In the data rows, 128 means zero.
In the table below, every row is followed by its label. The labels come from one hidden rule.
[157 166  90 140 188  79 130 127 240 141  65 167 138  60  79 141  91 122
  76 141 100  64 119 136 182 105 160 119  60 141  46 186] 0
[165 149  38 109 226 120 158 102  91 123 195 161 146  47 209  85 120  64
  96 133 120  80 210 229 188  83 121 119 101 125  71 178] 1
[106 113 109 118 120 143 122 111 137 128 157 110 117 129 122 101 133 139
 210 132 142 100 124  95 140 122 146 114 192 131 145 116] 1
[135 121  39 123 206 145  80 104 151 155 107 151  97  43 133  83 116 130
 255 144 127  76 200 187 178  90  99 109  73 152  86 130] 0
[130 128  71 129 166 118 103 159 180 131  30  96 119 112  42  62 121 151
 167 134 141 105 202  87 117 105 121  83  98 138 116 184] 0
[102 136 152 144 155 129 163 114  68 125 221 106 126 184 123 142 125 122
  57 106 119 178 177  70  57 169 159 126 129 134 171  39] 2
[ 55  89 255 120  66 148 143 124  50 117 203  56  97 168 137 180 172 169
  45 109 146 217  25  53  28 207 143 132 216  88 255  82] 3
[ 95 124 140 126 121 162 121 152 131 139 107 129 110 124 135 143 131 145
 187 137 152 142 111 110  87 129 165  87 137 137 172  98] 1
[ 93 115 136 140  67 130 150 151  92 113  98  95 107 223 106 135 127 140
   2 113 119 209  83  79  50 160 151 131 179 121 153 135] 2
[126 141 143 128 108 128 119 131 122 128 109 130 124 139  96 111 123 131
 116 130 139 104 168 100 120 103 130 134 146 127 116 146] 0
[ 98 111 202 136 104 130 139 126 112 128 164  96 131 179 122 156 161 164
  97 128 137 194  99  81  59 182 137 124 170 112 162 103] 2
[134 158   0  94 217 142 108 143 230 153   0 180 110  83  87  31 110 118
 255 151 144  62 251 129 158  94  99 116  79 140  24 209] 1
[ 86 122 182 124 174 148 121 127  90 117 118 170 115  80 146 145 130 139
 234 128 136  93 165 167 136 125 123 127 113 133 111 124] 0
[132 122 125 119 138 103 147  95 125 108 212 137 166 162 155 136 135 116
  62 101 120 211 161 151 110 122 158 164 157  95 143  76] 2
[149  99 200  93 231 157 122  84 104 127 188 161 134  89 203  67 114 101
 198 163 121 147 218 255 208 139  60 149 146 152  82  33] 1
[141 108 117 139 131 118 119 130 138 129 139 127 153 109 165 132 122 112
 137 125 122 129 184 145 121 123 131 154 133 130 119 118] 0
[163 106 164 112 161 110 112  87  38 120 119 156 172 159 159  95 144  96
  90 140 118 179 143 174 166 115 102 150 112 128 138  69] 2
[152 158 109 117 154 151 115 134 182 151 124 122 119 141 126 141 129 141
 188 131 136 117 106 124 172 129 102  95  97 124 105 132] 1
[175 157  80 115 207 107 107 140 172 149  89 170 136  93  93  96 101 104
 192 140 122  54 202 142 229  97 101 132  76 128  77 166] 1
[111 150 201 154  57  78 180 153  99 107 156  90 157 190 122 208 152 147
   8  82 133 141  39  56  18 136 196 135 124 100 204 167] 2
[153 127 119 105 189 148 111 123 152 126 178 159 142  98 135 112 115 100
 127 143 115  82 142 209 178 126 108 155  68 135  54 145] 1
[114 105 179 127  83 115 147 119  78 107 242  98 130 166 172 183 151 125
  56 108 124 176  79 114 113 158 135 146 172 118 186  85] 2
[145 111 148 127 171 143 104  97 109 138  79 108 126  84  93 121 143 126
 216 141 135 152 154 123 137 122  94 152 100 145  67 147] 0
[133 145  60 140 178  78 134 127 134 123 187 149 140 169 153 112 116 106
 116 133 118  87 105 156 108 108 157 135  99 142 150 176] 2
[123 133 122 128 119 111 143 111 106 123 116 120 135 126 190 113 136 139
  73 113 131 120 156 128 146 147 132 145 144 101 134 161] 0
[150 131 141 151 113  79 168 125  95 123 126 137 151 174 171 161 116  93
   5 102 111 126 102 104 131 120 167 160 149 139 116 222] 1
[140 127 133 130 105 120 162 126 121 120 213 122 157 166  90 163 144 148
  78 107 112 178  71 140 101 153 149 137 122 105 118 159] 1
[164 113  51 130 148 109 122 150 176 137 137 144 143  86 135  89 135 130
  85 143 113  38 213 152 180 120 102 137 103 147  80 160] 0
[105 131 167 150  74 139 141 147  86 140 179  78 123 155 109 120 133 148
 145 120 136 190  79  91  73 135 170 111 147 107 156 140] 1
[138 120 120 148 161 127 118 150 165 147  55 143 130 103 117 120  89 130
 139 138 120  96 151 139 123 102 151 136 132 129 130 142] 0
[118 115 155 119 111 139 152 124  85 119 133 119 119 142 114 156 126 134
  83 122 131 137 134  76  95 154 140 121 121 113 177 129] 2
[143 125 195 107 158  70 170 123  47  85 255 133 176 148 203 182 122 133
 157  97  91 148  93 150 108 106 108 191 156 127 111  69] 1
[113 122 138  95 157 174  83 123 174 132 117 122  72  87 105 110 122 148
 183 143 149 107 181 110 185 139  97  73 125 150  96  43] 1
[149 135 120 100 163 160 107 107 112 126  65 135 132  69 148 111 124 122
 196 142 122  64 255 183 222 101 110 130 101 145  71 157] 1
[116 139  66 118  97 138 124 116  76 114  51 120 136 172 155 171 137 134
  89 135 115  79 106 162 203 146 157 139  93 121 160  62] 3
[ 88 113 191 126 102 152 125 110  65 108 165  84 100 123 142 193 152 139
  81 126 135 147 108  70  64 163 100 159 192 117 188  73] 1
[142 147 185 143  77 111 136 119 107 110 108 121 126 196 178 159 138 118
  77 102 116 154  35  94  25 153 132 132 195 118 130  69] 1
[152 143 143 135 113  77 150 133 164 127 197 117 140 190 102 138 111 131
  19 119 100  94 110 114 107 105 158 157 143 117  79 229] 1
[113 159 105 156 174 145 116 140 159 136 137 116 110 112 113 135 143 143
 105 120 127 120 170  81  96  98 160 137 117 135  92 195] 0
[112 116 128 147  80 145 137 164 174 108 137 109 127 165 159 151 137 160
 208 120 131 155 125 105 112 140 136 140 148 124 191 124] 2
[123  71 186 102 130 155 119  84  75 110 214 121 117 118 162 128 149 134
  59 126 123 135 155 199 182 161  86 128 143 121 171   0] 2
[174 104  68  88 217 129 130  98 115 119 165 152 138  34 169 133 116  82
 255 146 131 125 185 164 208 126  90 146  95 158  60  26] 1
[102 150  90 157 131 136 108 166 156 145  12  78  96 132  81 125 126 164
 136 139 165 104  96  80  65 113 128 111  87 141 115 143] 0
[120 114 224 141  15  75 139 141  83  90 208  95 126 174 166 221 179 125
  79 107 146 255  35 134  44 154 150 169 173 104 143  82] 1
[ 99 154 178 163 119  49 180 130  50 106 130 105 180 234 188 224 124 135
   0 100 129 207  84 123  80 124 181 179 157 102  81 224] 1
[108 119 186 124  91 106 103 139 142 127  86 126 105 123 120 107 124 145
 169 131 144 179 122 141 108 114 134 127 125 110 127 108] 0
[118 116 130 154  43 137 109 149 117 130 125 106  81 160 137 170 162 172
 182 117 147 150  79  45  19 167 170 120 191 111 203 118] 2
[116  85  84 125 142 158  97 133 123 130 114 144  97 115 112 113 143 145
 175 145 137 119 100 131 108 127  88  82 131 121 122  61] 0
[102  90  78  78 147 216  74 109 127 146 151 176  82  19 174  41 132 154
 255 163 153 147 151 210 233 151  45  91 103 166  74  19] 1
[129 127  72 143 126 132 137 149 128 113 135 136 134 142 124 113 130 136
  76 149 153 123 203  69  87 121 103  92  56 128 124 166] 0
[165 175  62 148 165  95 146 146 189 135  65 122 146 118 124 112  73  89
 100 134  93 138 181 113 180  96 140 119  52 120  95 226] 0
[157 119 150 115 141 125 156  99  88 135 150 116 132 136 193 151 122 118
 106 111 122 168 101 183 131 111 135 142 164 117 124 104] 1
[181 167  32 116 201 114 122 133 200 151  53 170 136  87 101  91  76 120
 189 154 111  57 207 135 214  71 124 132  85 148  49 255] 1
[119 111 163 151 115 104 150 136  73 130 133 110 125 155 126 168 146 151
  31 110 108 139  42 112  66 127 183 135 188  99 186 170] 1
[160 139  65 107 179  95 139 138 133 161  61 157 146  74 208  71 102 104
 219 158 117  49 171 197 253 120 115 142  77 146  83 106] 1
[126 150 106 136 161 124 102 149 186 157  89 126 117 118  75 111 119 149
 206 138 138  45 178  71 111 128 109 102  78 136 128 187] 0
[145 114  77 116 156 159 110 137 120 125  96 162 130  88 115  90 134 133
 240 156 138 111 138 128 143 104 120 105  92 125 121 123] 1
[ 93 118 120 120  98 181 114 133 164 134 102 103  77 110 130 126 138 156
 206 151 150 100 148 124 137 117 123  59 113 137 126 106] 1
[144 137  81 114 156 147 100 122 127 127 131 133 105 132 100  76  94 123
 180 144 132 130 172 139 200 120  99  91 107 155 117  97] 1
[134  94 194 115 126 109 129 127  60 112 145 136 108 159 147 134 138 136
  46 115 126 184  98 110 109 131 113 134 120 133 161 126] 3
[ 97 124 208 143  42  83 145 144  71 100 140  88 101 209 118 171 169 155
  82 119 152 247   6  84  70 199 165 127 187 109 172  92] 2
[133  85 112 108 148 135 119 118  81 135 161 156 105 125 166 100 150 136
 238 134 132 173  97 164 101 116  92 135 146 137 131  36] 1
[106 162 139 151 117 112 129 162 145 148 135 136 140 184 117 154 137 103
  59 105 124 112 107  86  18 145 176 102  81 114 100 213] 1
[157 116  80 111 178 140 116 117 173 139  81 150 130  94 126 116  82 124
 255 143 136 131 131 191 197  95  94 110 122 149 104 158] 1
[174 146 154  99 151  67 123 103 127 120 215 157 172 128 167 137 102  79
 110 141  87  77 191 199 180 119 122 146 107 128  64 162] 1
[148 104  82 130 149 165 136 126 124 135  48 185 121 105  99 128 119 104
 208 150 115 109 145 191 182 113 109 118 102 165 111 104] 0
[136 122 143 104 138 113 137  97 104 133 174 155 141 117 164 123  88  95
 164 134 117 110 163 208 189 118 123 151  94 133  76 102] 1
[140 112 151 131  86  59 161 106 114 117 185 107 155 195 150 199 124 128
  54 105 110 164  96 169  61 157 160 173 159 109 181 142] 2
[128 139  97 151 130 147 109 160 168 134  35 119 118 118  73 114 125 153
 146 140 128  85 149 115 161 113 145 111 135 129 137 153] 0
[135 113 138 127 121 135 133 118 127 121 154 111 148 148 149 151 138 140
 128 123 131 163  81 159  55 160 141 146 147 108 166  67] 1
[154 132 106 140 149  89 133 117 151 135 168 143 144 159 114 128 114 129
  93 131 114 110 167 144 162 116 149 137 144 118  83 149] 1
[ 90 104 192 115  60 134 127 106  92 113 214 110 131 181 144 134 144 132
  55 124 131 150  45 118  47 163  94 126 210 115 164  75] 3
[142 140 110 140 108 195 108 126 136 136  71 155 105 129  25 101 137 146
 198 135 142 132 143 127 103 113 125 102 106 142 109 184] 0
Here are more rows. What is the label of each one?
[111 113 116 137 138 138 108 115 132 136 134 127  99 127  96 119 135 141
 253 131 143 104 117 124  95 146 124 101 119 126 131  76] -> 0
[132 124 179 153 103  78 165 125  66 132 183  99 140 208  78 175 148 132
  73 101 126 191  83  38  91 142 170 144 171 100 185 179] -> 2
[119 105 190 114  97 137 131  96  35 114 202 125 139 165 141 143 169 131
 158 124 136 121  77 158 131 162 102 141 153 120 164  33] -> 3
[110 102 142 143  51 184 130 137  80 115 120  62  93 196  99 146 137 171
 109 142 155 218  27  52  19 159 148 109 225 118 163 120] -> 2
[139 130 123 134 119  78 158 140  75 117 150 108 145 175 103 164 123 119
  60 109 111  76 135 111 106 117 153 145 117 115  88 145] -> 1
[132 109 188 133 100  61 178  94  82 101 255 120 178 180 186 167 135 101
  30 104 108 164  72 178 137 150 174 187 158 117 163 110] -> 2
[131 113 182 136  82 137 141 129  90 116 152 102 125 160 151 164 149 129
  97 107 133 191 107 123  86 146 133 134 145 108 183  35] -> 2
[145 130 176 140 100 125 140 118 163 142 125 118 127 130 126 135 104 104
 109 127 125 135 168 164 116 116 125 147 120 124 111 162] -> 0
[148 147  93 141 227 147 129 163 161 128  89 141 147  96 113  90  82  88
 167 131 114  89 170 170 194 120 139 140  91 124  55 230] -> 0
[147 113 196 125  73 125 148  92  87 103 193 113 147 128 182 146 138 110
  49 110  95 147 111 104 115 141 160 182 127 109 112 155] -> 0
[163 155 110 150 133 130 110 152 168 133  94 124 138 120 138 115 122 109
  91 122 119  77 158  93 121  76 163 124  94 105  34 132] -> 0
[ 99 130 132 140 120 114 120 146 143 138  90  99 120 124 104 150 153 135
  83 122 125 117 150  76 114 111 130 123 142 130 167 134] -> 1
[132 130  66 107 173 160  83  84 150 137  90 158 130  73 155  67  98 117
 255 148 144  35 154 191 198 129  59 102 101 158 103 166] -> 1
[127 139 177 144 123 103 187 129  55 116 236 105 155 195 133 168 163 117
  51  88 108 160  60 146 103 145 148 166 182 102 167  80] -> 2
[129 150  63 133 161 113 107 103 202 148 118 180 137 110 108 124 111 119
 134 160 107 126 113 161 150 110 119 111  55 144  79 134] -> 0
[102 118 225 139  88 107 139 115  57  83 183 102 119 158 153 137 125 132
   6 107 130 201  17 118  51 174 160 162 173 114 176  27] -> 2
[102  97 199 136  66 155 126 133  94 116 113 122 102 128 107 113 159 141
 123 118 149 105  64  90  53 140 145 133 172 129 179  51] -> 1
[166 114  68 104 190 120 104 111 149 130 113 173 144  75 168  99 106 114
 227 137 129  94 174 225 201  96  84 126  94 143  94  67] -> 1
[104  98 222 135  22  82 157 124  55  84 255  87 120 190 197 185 174 133
   0 113 118 255  36  49   0 174 157 176 211  85 176 106] -> 2
[146 138 198 131 102  92 120  96 109 131 195 114 148  77 185 124 146 135
  60 132 128 153  83 103  50 160 119  97 170 130 133  66] -> 0
[145 124 104 106 177 152 123  92 129 152  89 158 115  92 160  76 111 104
 182 150 141  42 176 189 183  90  93 110  74 166 129 148] -> 1
[111 112 180 136 126  77 161 114 134 128 159 135 152 120 144 134 138 130
  58 128 114 133  51 132 141 144 130 170 134 112 137 122] -> 0
[150 105 152 118 105 157 138 102 101 127 121 139 138 134 152 132 136  86
 129 123 116 155  96 196 134 139 126 141 106 121  89 114] -> 1
Which column or columns does the hidden rule look at? Columns are counted from 0, in order:
3 13 30
A new table starts here. Each row of this table is followed by its label. One hidden rule gives the labels. It looks at one to three of the table's principal directions, none of them among the few with the most spread.
[164 102 171 113 118 130 139 137  79 113 123 124  77 119 130 114 137 104
  92 154 122 153 132 101  82 132 156 125 145 113 130  98] 2
[138 212 150 100 160  78 132  99 131 125 107  87 109 179 109 242 198 144
  42 169 178  94 139  84 126 162 114  67 182 113 111 115] 3
[190  83 191 128 117 101 181 167  26  88 168 111  39 102 163  80 100  89
 132 169 128 192 134 103  74 114 182 177 122  71 140  69] 1
[131 146 179  98 147 108 168 171  82 143  95 104  65 147 141 152 158 128
  20 171 161 111 141  90  54 157 130  84 173 112 117 109] 5
[196 145 144 136 108 154  86 136 128 132 124 140 114 137  94 142 140  67
  80 159  46 146 116 103  81 171  97 145 183 163 143  94] 4
[ 85 144  87 115 186 132 172 190 148 148 106 137 131 146 108 148 126 167
 107 115 176  80  72 163 126  92  85 173 161  99  97 131] 2
[139 113 127 141 118 147 104 102 142 130 128 141 128 121 138 124 124 123
 153 123 106 136 142 143 139 141 147 127 113 141 134 123] 2
[104 170 124 118 176 121 161 194 157 146  97 124 129 147 114 161 158 153
  59 139 140  68  64 143  84 129  70 145 198 132 100 144] 1
[167 159 120 132 156 112 140 108 118 134 125 145  61 182 125 207 130 121
 131 176  99 124 187 136 125 167 128 143 158  77 121  76] 4
[106 124 131 124 145 139 151 158 134 145 122 131 126 140 131 116 128 142
 129 126 118 113 147 159 104 136  98 133 128 146 121 150] 4
[157 149 102 106 132 106 138  84 103 119 127 141  79 169 101 217 142 115
 121 162 142 139 156 104 155 132 140 129 147  68 111  76] 5
[110 123 114 193 101 107 139 121 166 143 126 160 125 124 158  90  74 130
 221 148  10 113 201 143 101 175  90 145  86 139 146 181] 0
[183 150 150 110 142 114 153 165  84 126 132 129  54 153 128 180 143  94
  59 177 117 140 119 115  78 152 132 150 192  91 120  63] 0
[ 97 167 105  88 136 109 104  52 149 137 104 107 143 179 110 191 157 167
 114 123 230  98 158  72 213 134 154  46 108 108 108 136] 0
[188  95 164 123  85 122 101 136  94  97 142 126 102  83 137  78 121  92
 110 142  95 171 105  87  81 125 178 141 138 132 154  98] 1
[147  98 145 154  98 153  89  77 135 102 171 122 171  87 160  99 131 107
 187  93 121 172 108 159 186 117 175 127  84 165 142 132] 3
[ 90 126  98 149 126  89 141 144 145 130 118 114 143 111 116  65  68 172
 192 123 153 109 159  88 117 109 110 150  61 115 145 165] 0
[115 122 107 123 143 146 121 104 110 127 113 128 134 127  98 144 129 126
 115 121 177 134 127 116 154  97 139 123 114 101 120 104] 1
[ 65 120  57 144 113 125 148 144 180 145 141 146 187 116 119 102  86 156
 216  82 130 111 110 164 170 101  74 167  72 151 119 188] 0
[129 157 130 119 129 107 117  69 123 125 129 102 125 149 128 188 151 137
 124 135 186 132 160 101 174 143 152  80 104 117 124 114] 0
[ 64 133  78 126 171 149 141 107 168 155  97 143 149 168 102 147 119 180
 171 108 174  83 162 157 177 115  97 125  95 115 101 158] 5
[147 107 132 115 117 122 126  88  86 109 141 130 101 117 142 155 134 115
 128 129 157 165 146 124 155 111 192 111 115  86 130  84] 0
[112 114 104 132 135 143 130 148 159 127 131 141 158 111 117 110 124 143
 159 101 117 118  89 168 130 103 105 169 127 148 122 149] 2
[ 43 149  70 134 143 142 117 101 206 153 125 139 210 156 113 122 121 182
 195  86 137  82 167 176 189 123  75 106  80 171 116 209] 5
[101 111 119 168 147 142 135 147 166 128 125 127 169  90 123  97 120 153
 182  98 101 116 109 186 110 108  90 174 100 166 135 165] 1
[130 113 100 149 143 146 127  66 132 114 119 177 101 161  89 149 119 127
 198 162  53 130 225 155 127 130 116 151 110  96 117 124] 4
[102 157 136 102 132  85 174 150  80 134 122 101  96 130 153 170 142 133
  47 149 207 124 131  95 108 124 150  80 133  86 115 110] 2
[182 122 158  87  85 154  81 137  92 139 101 134  95 120 128 137 154  68
   0 146 129 149  77  56  95 154 175  75 197 134 133  72] 4
[148 133 135  94 136 142 105  80 126 127 112 119 113 151 112 189 171 130
  97 129 180 131 125 114 163 135 160  94 142 124 113  96] 3
[100 148  99 128 197 127 155  97 143 116 127 139 125 182 101 168 136 172
 179 136 162  95 155 164 181  99 112 155 127  74  95 131] 5
[101 102 109 140 101 108 152 182 131 134 122 137 154 108  98  45  74 133
 172 116  67 123 134 104  85 106  59 166 109 139 151 181] 5
[ 76 116  79  27  93 131 129  94  67 147 125 131 120 167 116 144 121 133
  64 108 255 148 166  57 210  89 198  29  93  72 104 101] 3
[ 74 154 100 101 164 114 146 140 123 150  85 114 134 155  94 144 127 168
  77 127 212  87 140  86 134 103 111  93 129  90 114 134] 1
[135 139 115  96 102 129 130 165 122 144 142 133 134 143 114 133 129 103
  91 125 108 138 119 122 112 139  95 126 157 152 132 128] 0
[117 134 129 148 183 138 142  94 150 114 137 118 130 141 136 164 149 165
 183 121 173 114 128 186 173 115 138 154 104 117 105 126] 0
[142 125 123 141  99 106  92 102 129 117 122 103 151  90 119 108 109 127
 140 112 166 142  97  63 153 112 157 120  95 124 152 119] 5
[223 145 185 128 114 141  83  81 118 120 130 113  75 147 130 188 173  81
  93 169  94 159 148 105 109 200 157 109 161 158 138  71] 1
[ 93 130  96 133 146 130 149 152 162 150 117 134 130 143 132 112 100 163
 166 118 157  95 122 141 140 129 104 153 102 128 112 153] 0
[148 115 147 147  98 132 101 117 130 113 140 124 151  90 143 103 131 104
 130 117 100 149  94 120 130 127 146 124 127 152 143 132] 1
[123 148 117 107 128 112 117 158 154 128 126 113 160 109 121 141 149 146
  89 104 156 111  62 127 123 109 122 128 160 148 131 136] 2
[ 70 158  78 129 184 130 170 168 170 151 109 132 151 163  95 146 120 174
 148 117 170  71 101 159 144 105  53 172 130 119  94 162] 0
[117 131 136 122 143 137 124 137 149 139 113 111 147 126 131 128 142 147
 116 106 167 109  87 131 144 126 123 121 133 148 122 141] 0
[ 99 162 111 163 203  93 172 130 158 122 117 141 108 178 128 137 105 187
 195 159 112  67 167 151 139 123  96 171 137  60 109 152] 2
[125 132 132 191 167 129 131 134 176 116 127 125 150  93 146 122 127 154
 183 118  99 104  86 186 120 121 113 186 121 141 128 146] 0
[ 93 107 128 127 121 160 140 183 132 152 128 136 173 122 109  66 113 120
 127  99  75 126 138 162  93 121  59 136 129 182 142 176] 3
[163 132 135 154 113 100 118  89 111 110 139 128 103 119 132 150 118 111
 157 153  89 155 176 113 120 143 150 132 113 104 150 101] 1
[ 87 118 122  99 161 157 150 169 127 134 122 141 140 143 114  97 137 150
 103 118 148 105 122 164 109  98 110 134 146 134 107 150] 2
[153  56 164 141  69 137 109 103  74  92 165 114 143  58 138  39 101  93
 179 105 106 207 153 114 119  98 177 130  58 151 169 126] 5
[ 68 140 104 155 171 160 171 181 168 168 123 159 135 182 121  83  90 155
 181 140  63  79 202 197  93 158  32 165 113 158 110 193] 1
[176  99 169 133  99 145 128 188  80 120 136 127 100 101 110  47 102  74
  94 155  63 166 127  93  33 136 109 165 145 154 154 111] 0
[151 111  96 131 101 172  79  72 167 132 140 157 160 138  95 151 135 106
 190 103  74 152 144 163 176 142 111 143 111 174 132 128] 0
[ 74 113  72 154 113 119 126 100 148 114 156 139 197  94 120  94  91 150
 219  85 128 139 148 160 179  75 121 146  55 126 140 170] 0
[ 90 133 107  93 151 128 144 131 141 126 114 123 145 154  95 124 139 165
 128 117 193  98 107 114 154  94 110 126 127 118  99 154] 0
[238  82 173 155  93 181  71 104 114 104 150 149  91 105 130  92 122  55
 158 148  35 188 108 128 107 162 166 180 144 160 149  72] 0
[139 133 138  95 131 105 163 194  75 122 113 118  82 119 104 120 128 116
  40 161 158 129  99  76  48 107 122 143 168  95 122  97] 2
[ 83 152 113 119 136 103 179 168 132 150 124 138 114 152 145 148 126 146
 108 145 112  99 163 153  93 146  88 115 138 124 112 159] 2
[ 89 102 108 172 106 157  97 129 188 134 117 145 193  91 106  32  92 144
 203 104  55 113 153 147  95 127  79 150  70 204 147 206] 0
[ 54 109  62 138 131 136 125 141 183 113 160 124 237 101  77  29  80 182
 249  63 154 119 124 163 167  52  69 189  39 176 135 213] 1
[164 128 129 175  91 119  95 149 160 131 139 136 149  92 152  86  91 101
 158 121  48 134  82 115 117 152 118 162 138 153 161 135] 2
[ 73 125  64 175  90 159  81 109 215 151 143 162 224 106 129  66  81 139
 225  82  54 114 157 176 161 138  82 134  60 206 146 209] 1
[ 71 141  89  86 136 104 151 140 122 128 133 112 160 129 119 139 132 164
 105  99 227 113 103 118 167  76 136 105 113 103 113 142] 5
[ 69  99  62 115 145 136 145  93 142 115 149 155 158 141 106 108  98 175
 231  95 167 127 173 173 197  67 134 155  61  96 110 155] 5
[124 133 119 175 128 105 129 108 140 116 160 123 150 108 151 119 100 136
 204 118 100 142 158 158 152 125 130 152  83 123 149 140] 5
[ 98 148 101 100 123 143 128 115 126 166  82 151 104 170  97 177 141 123
  63 156 125 105 197 104  98 163 102  70 139 128 111 127] 4
[101 105 126 113 184 117 184 168 103  96 120 126 127 110  97 119 144 164
 123 117 170 112  70 156 108  43 117 183 155  76 106 129] 4
[149 100 148 139 133 172 119 117 120 125 146 153 132 136 124 123 142 101
 153 121  43 154 165 196 122 137 113 143 145 154 137 125] 1
[149 108 148 117 120 127 137 117  77 123 126 133  89 142 115 123 120 105
 119 151 105 156 187 105 108 132 138 116 128 100 139 101] 2
[125 116 102 121 133 152 121 133 135 118 133 147 146 131  98 104 118 123
 144 119 132 127  92 129 148  94 117 163 134 122 114 129] 5
Here are more rows. What is the label of each one?
[ 43 160  76 143 161 120 143 100 202 157 111 139 175 177 122 141 114 197
 205 110 139  64 189 163 184 138  71 109  82 137 108 206] -> 3
[ 79 121 108 149 137 134 128  78 178 130 146 131 176 127 167 132 128 172
 220  85 152 113 142 191 212 122 143 113  69 145 117 177] -> 5
[135 123 141  72 143  86 194 148  39 105 142 125  55 158 122 160 138 126
  81 165 173 150 162 104 107  93 158 123 158  38 112  82] -> 5
[140  96 124 144  92 117 120 113  93 102 154 128 132  89 123  75  90 108
 172 126 109 174 157 106 120 101 153 146  79 116 154 120] -> 2
[136 135 119 128  88 115 127 120 119 137 148 134 119 135 149 135 109 103
 136 136 112 147 149 109 143 154 134 111 113 128 134 124] -> 0
[ 74 148  94  98 162 120 166 189 135 153 105 130 136 149 109 134 126 164
  82 119 173  85 109 138 110 102  88 132 154 111 109 145] -> 2
[ 96 162 138 101 102 121 176 231 118 217  81 150  62 176 198 139 108 106
   0 168 102  76 137  93  55 223  96  54 198 128 111 139] -> 5
[160 136 138 140 141 115 141 152  85 133 105 140  69 132 119 150 117 101
  76 172  86 134 158 103  65 142 128 139 169  77 141  76] -> 4
[132 141 126 132 166 107 192 149  92 132 127 137  56 169 119 170 118 132
 137 177 112 125 197 148  85 142  99 163 133  76 114 101] -> 0
[129 199 161 126 197  69 150 138 118 130  71 106  78 173 132 193 162 165
  29 187 157  60 132  69  91 146 133  83 214  46 118 106] -> 4
[151 153 124 140 154  97 112  30 125 110 116 142  78 168 153 215 143 145
 151 165 146 117 182 109 196 145 205  90 134  36 116  81] -> 4
[108 134 108 167 144 142 123  97 175 142 108 161 130 142 135 153 127 142
 174 138  64  98 169 173 129 157 105 131 121 134 118 152] -> 4
[ 62  60  90 135 150 130 150  63 112  87 146 156 142  92 171  87  98 187
 237  85 211 136 135 175 230  30 235 134  46  37 104 137] -> 4
[119 133 143 155 166 124 129  69 125 101 140 127 132 135 143 155 149 147
 168 135 126 128 173 169 163 115 158 117 113  98 123 127] -> 4
[146 144 150 164 139 150 140 173 149 145 130 142 119 133 133 132 137 101
 115 152  27 117 135 182  55 178  62 163 164 181 130 141] -> 3
[ 89 117 120 100 109 129 135 128 120 139 132 110 164 104 147 143 148 135
  97  82 196 136  89 138 167 103 147  82 112 144 123 141] -> 2
[109  89 147 102  95 137  95 115 114 105 141 108 163  59 181  70 139 140
  97  81 218 151  66 115 160  82 234  76  97 140 133 131] -> 4
[143 128 136 132  98 104 126 128 130 137 135 115 106 125 150 113 103 130
 154 137 125 139 164 101 115 164 138 120  92 143 146 130] -> 1
[127  80 142 167  91 149  95 131 153 106 174 122 201  54 146  32 105 122
 213  75  64 169 123 186 121 107 127 162  69 209 171 175] -> 5
[ 84 116 100 170 112 130 111 112 167 132 145 135 184  96 165  71  84 150
 207  91 125 122 133 152 175 116 141 128  62 144 141 174] -> 1
[ 98  97 127 145 139 179 141 195 158 145 130 141 171 100 125  61 118 131
 145  91  86 117  85 201  91 114  71 177 128 195 125 174] -> 3
[154 161 147  90 125 111 131 138  91 160  70 135  55 186 113 181 143 102
   8 186 124 103 152  35  89 178 126  65 207  77 119  85] -> 0
[134 120 138 144 183  75 180 133  95  91 129 128  71 119 160 139 115 169
 159 152 158 115 121 137 128  83 184 171 140  16 121  93] -> 4
[173 135 164 129 124 109 136 144  87 129 120 117  80 128 130 153 137  97
  76 161  95 147 147 102  74 155 131 122 164 111 147  86] -> 2
[154 131 150 124 112 155 119 146 109 144 120 134  98 141 120 121 131  87
  77 159  93 140 150 109  76 169 113 117 147 156 129 111] -> 0
[229 152 231 168  88 141 107 160 108 158 116 130  50 135 195 157 156  32
  25 199   0 145 136 111  23 255 120  91 221 181 153  89] -> 3
[ 94 136 105  91 162  97 200 150  75 131 128 122  72 174 119 147 105 156
 123 154 221 119 170 104 138 100 132 135 108  44  98 106] -> 1
[115 123 181 133 132 119 131 100 100 112 150  88 136 110 191 112 146 138
 120 116 196 143 132 130 166 125 196  70  94 125 130 133] -> 3
[161 128 129 124 100 157 110 145 134 142 133 133 130 147  72 111 121  88
 135 140  59 149 161 117  83 165  55 155 127 194 142 134] -> 1
[ 52 176  59 100 153  97 166 132 154 169  77 136 125 185  82 190 123 177
 105 142 181  65 177  98 132 132  65  96 120  96  97 159] -> 2
[ 93 132 132 105 146 133 145 192 132 120 143 109 183 100 134  95 148 143
  78  88 179 112  27 153 129  74 117 138 162 146 117 155] -> 2
[140 118 113 180  38 117  54  91 185 126 144 125 203  88 119  29  65 107
 229 105  42 146 145  62 147 157 101 127  54 204 180 193] -> 0
